The rows of M fall into several groups, which share some directions, and each row is roughly a mix of its group's hidden directions.
M (101 x 10):
[[  8  18 -42  10  22 -10   3 -31  -1 -47]
 [ -5 -12  16  47 -20 -31   0  17 -27  31]
 [-53  16 -15 -15  32 -15  -8  26 -17   9]
 [ 13  -4 -10  39  27   9 -39 -24  33 -12]
 [ -7 -27 -43 -21  -4   4 -17 -41  21 -22]
 [-12   3  -9 -42  20  48 -15 -12  29  -7]
 [ 23  22 -29 -41 -13   0  37 -22 -16 -12]
 [ -1  23   7  22   8  46   1  51  11  -6]
 [  0 -12  25  -9  42 -30   8  29  24 -33]
 [ 29   7  -8 -35  20  17  48  -2 -27  10]
 [-10  57 -11  15 -33 -20   7  27   2   6]
 [ -8 -10   1  31  43  -8   2  12  39 -37]
 [-35  16  26  37  46   3 -12   1 -13  -9]
 [ 13  34 -15  -3  23 -16  -1  11  24 -55]
 [ -2 -44 -24  -9  19 -43  15 -29   6 -10]
 [ -2  -9  17 -34 -23 -23  31  39 -24 -18]
 [ 24  37  24  32  16  31  31 -15   4  -3]
 [ 30   5 -31 -54   0 -16  16   3   8  25]
 [-22  38 -21  -6 -42   2 -11 -17 -25  26]
 [-38 -27 -38 -14 -34  13 -19 -15 -13   8]
 [-30   8 -58 -32  -2  15  15 -12   3   6]
 [  3  26 -23 -11  13 -13  17   0  30 -56]
 [ 12   7 -52  35 -27   1  13 -19   3 -24]
 [ 33 -37  14  47   4 -15  16  19   3 -16]
 [ 31 -15  33  35  11  32  -3 -34  13   0]
 [ 17  -7  -9   4 -60   5  16   2 -24  34]
 [-39  -4  19 -10  56   4  -6  28  -3   7]
 [-32  21  11 -22  52 -17  -5  14   2 -26]
 [-34  -4 -34 -33  13 -19   7 -31 -17  27]
 [  2  32  -9  -6  59 -31  -6  17   9  -2]
 [-19  42  10  28 -13 -15  -5  47  18  -9]
 [ -5  27  10  38 -54  -8   4  15  -4 -21]
 [-26 -10 -17  37 -15 -19  -2   1 -44  33]
 [  0 -43 -42  -9 -12   3 -34 -27  11 -15]
 [-17  -1   0  29  19 -33  -3 -48 -27  19]
 [-27  32 -27   5 -11 -39  14  25   5 -30]
 [-40  20 -21 -23 -11 -16 -35 -36  11  -5]
 [  1  -8  36  -4  62  19  10  -6  -3  17]
 [ 11  10  48  35 -13  -6  -6  35 -19  19]
 [ 10  23  40  20 -38  13  36   2 -17   9]
 [-50   3  -5 -25  32  40  11   5  -4  -4]
 [ 32  19  20  -5   4  -2  39 -36  32 -18]
 [ -8  -1  -1 -59  24  -7  -8 -35  17 -13]
 [  8  38 -16 -20  17 -10  -5 -50 -27 -14]
 [-16   6   3  38  32   6 -41  24 -28  11]
 [-24  53  -5 -13 -38  -5 -20 -10 -16  11]
 [  9  30  -7  60  12  -8  -6  25 -20  -8]
 [ 30 -34 -17 -15 -46  15   4 -32   1   1]
 [  2  38 -21 -14 -44  41  -9 -11  -1   2]
 [ 46  20   5  31 -38   7   2 -14  27   0]
 [ 44 -10 -14  44   9  -3  30  -1 -23 -17]
 [ 21 -23  13   9 -59  17   0  -1  -3  31]
 [ 58  -5  20  -3  -8  22  21 -24  17  20]
 [-28  -1  13  -2 -19 -34  47  15 -21  25]
 [-34 -21  36   6  42  25   4  -7 -25   7]
 [ 29   5 -35  10 -31 -14 -46  -9 -23   1]
 [ 25   0 -21  18  10  -4 -58 -30  -3 -11]
 [-12   6   1 -62  20  13  25  22  16   0]
 [ 15 -57   8  -7   1  37  -6 -10  24  20]
 [-41  -9 -14  14 -34 -10  -7 -11 -39 -29]
 [ 36  23  -5  23 -43 -27   7  -2   4 -31]
 [  3  15 -14 -30 -12 -45 -27 -28 -31   6]
 [-17 -47  19   4  34 -15  -6  25  32  -3]
 [  9   7  -1  25 -10 -20 -37  49 -28  11]
 [ 14 -10 -16 -15 -16  63  -1 -27  16   0]
 [ -7 -24  21 -19 -18  -8 -29  12 -31  48]
 [-40  23   1  46  -7  21 -14 -25 -17  12]
 [-14 -15  12  -1  53  32 -30  -3  25  -6]
 [  3   4 -41  24 -28  -6 -36   3 -39  11]
 [ 23   9 -22  32 -16  12  -4 -55 -19  11]
 [ 43  10  16 -15   6 -12   7 -12  45 -34]
 [ -9  10  39   5  40  29   7  21  17  32]
 [ 35   6 -35 -45 -23 -15  16  -2   7  20]
 [  0  48  20   6   5 -27  36   6 -35  -3]
 [ 20 -26 -12  54  -3  11 -25 -30   2  13]
 [-52 -12   0 -23  39   3  -8  28 -12   9]
 [ 35  14 -26  -4  -1  33 -38 -10  15 -31]
 [ 27  -9 -31 -56   7  -7  14  -7   3  26]
 [-19  28 -21  28 -22   5  -8  -9 -40  38]
 [  7  -4  30  37 -53  26   9 -11  -2  -5]
 [ 23  -3  47  -7  34  29 -15   6  31  -2]
 [ 11  40 -41  31  -8  -9  -8  15 -17 -29]
 [-32 -28 -45   4 -28 -15 -14   8 -26  13]
 [  2  -4 -33  -8   4  40   1   3  38 -41]
 [-28 -18   6  18  40  19 -41   1  29  -7]
 [-48  25  -7   0 -37 -28 -25   8   4  10]
 [-18 -27  -8 -12  53   4 -10 -34 -24   0]
 [-12   3  -9  33  29  37 -44  11 -20   6]
 [-18  49   8  -3 -21 -12   2  11 -39  29]
 [-39  -9 -20 -36  17  31  10 -34   6  -8]
 [ 42 -37 -19  28 -13   1  11 -25   9 -26]
 [ 12 -13 -12 -38   9  17 -10 -60  -3   8]
 [ 34 -19  21 -13  53   6  -2   6  31   3]
 [ 45   7   7  14 -49  -6   7  11  28 -15]
 [ 20  -4  35  40 -26  24  -5  35  -3  16]
 [-28  44 -18  26 -33 -14  -9  10 -25  14]
 [ 17 -19 -41  26   1  48  11   0  18 -18]
 [ 15   1 -22  41  -7 -32 -36 -23 -25   7]
 [  9  14 -13 -29   1 -12  28 -11  38 -46]
 [-11 -34  29  -8  -3 -10 -30   9 -22  47]
 [-10  -1 -10 -30  20  58   4  20  25   4]]
Here is one row of each group, with its name. Which group are the others in?
[ 37  15  -9 -42 -25 -14 -32 -24  -7  -5] -> Q
[  0   4 -35 -27  16  24 -14 -54   5 -12] -> J
[ 40   9 -37 -12 -26 -25 -11   8  34 -10] -> E

[  4  -2  19   0 -59  29  16  20  13  21] -> E
[ 16  14  26 -31 -43 -33  19  18   8 -17] -> J
[ 11 -24  -3 -36 -31  40  23  14  15  22] -> J
[-36  -6  36 -12  15 -33  33  20  -9  19] -> Q
[ 18 -13  41  12 -23 -36  13  23  -7  33] -> Q
[ 18  52  -9 -20  -1 -25  22  28   9  23] -> E
[-16 -48  15  -4  21  10  15 -27  41   2] -> Q
[ 26   5 -42  16 -29 -16 -34 -26 -17  -6] -> Q
[ -6 -52  -6 -31   0  36  -2 -21  -1  24] -> E
